(in the rows, 128 means zero)
The rows below come in pairs that one turn or mirror swaps. Which row does each named row swap with?
The rows were stretched afterwards, more along some directions than others.
dapu: [130 104 158 150 148 118 108 129 132 138 122 139 129 120  92 129]
firi: [ 93 117 129 139 203 144 132 129 134 138 109 130 144 156 104 116]
Kefa: [108 148 124 146 164 141 127 127 129 128 102 128 129 149 110 119]
duka: [113 134 158 147 205 128 113 121 124 131 102 153 154 154  96 117]
lelu: [103 142 135 125 160 157 110 114 119 129 132 143 149 131 125 120]
kufor: [ 98 144 165 129 155 123 108  95 140 150 129 136 154 129 127 131]
num: [126 116 142 153 150 129 134 152 137 134 103 137 131 120  94 116]
kugo: [ 95 119 166 138 160 143  92 129 108 138 110 154 149 142 104 120]
Tudat: [ 98 127 147 116 172 127 131 119 130 117 117 154 130 138 113 108]
zozez: [105 125 149 130 177 122 106 113 128 132 129 154 142 150 103 126]
beb: [ 93  96 158 141 160 138 131 107 151 137  94 139 124 149 137 114]
tozu: [ 84  99 189 139 181 140 110 112 133 159 118 142 153 150 114 123]
dipav: [ 86  93 150 132 147 146 146 124 154 134  99 133 127 134 134 111]
Sorad: [102 120 158 132 177 121 136 129 136 130 112 148 126 130 117 115]
Vafod: [ 98 128 166 131 174 130 122  83 145 149 117 137 143 133 132 125]
lise: [ 85 130 165 135 158 119 136 112 161 161  93 136 147 109 106 118]
fene: [111 150 124 127 163 124 140 113 131 139  90 144 133 136 128 118]
Lom: [102 109 137 119 120 132 138 156 133 130 127 140 112 124 119 119]
ropi: [ 96 118 190 143 165 128 102 105 129 135  88 143 139 152 100 132]
Vugek: [ 97 120 120 130 137 139 129 105 130 122 137 140 130 136 140 119]
zoze: [116 111 143 121 142 110 133 116 152 149 115 143 125 127 132 141]
lezu: [127 113 119 133 133 140 143 146 125 128 118 139 127 117 127 118]
bera: [ 95 129 190 140 167 123 103 100 150 135  97 131 129 133 113 119]
sir: [105  98 145 139 142 116 129 151 145 144 124 136 130 126  92 128]
gapel: [ 87 132 174 141 166 128 110 125 133 142 124 138 149 146  94 118]
Mavu: [ 84 113 175 144 205 135 119 102 141 149 104 140 159 160 102 119]
mubo: [108 150 136 124 150 117 145 115 136 146  88 144 129 130 129 120]
Kepe: [103 113 148 127 167 150 130 135 155 128  93 134 130 130 107 101]
buv: [ 82 132 161 148 181 136 107  96 114 123  92 142 139 150  98 111]
raso: [ 81  94 180 152 154 139 110 122 139 141 108 131 126 147 116 124]
Fevu: [ 84  99 157 135 155 154 104 127 130 140 108 142 143 144 116 106]
sobi: [ 87 128 145 139 144 137 113 111 117 122 124 131 128 151 138 125]
Vev: [ 93 142 146 120 165 120 138 107 132 146  92 150 136 143 142 127]
Nok: [ 93 116 152 138 159 127 118 104 132 148 134 125 135 128 133 137]
nudun: [101 116 172 132 141 134  94 118 112 142 108 152 143 139 116 133]
seb: [ 86 135 143 135 194 135 128 109 137 147  93 138 147 159 116 106]
zurut: [ 89 105 182 120 157 130 110 135 118 131 118 152 125 148 118 127]
tapak: [ 81 118 149 113 153 128 157 107 149 151 109 143 137 125 156 136]
bod: [119 136 136 141 191 136 124 114 114 121 117 154 148 138 109 113]
kavuf: [ 90 113 171 138 160 140  85 117 104 137 116 160 151 147 109 127]

Swapped with dipav: Mavu
Swapped with Vugek: gapel
Swapped with zozez: Lom

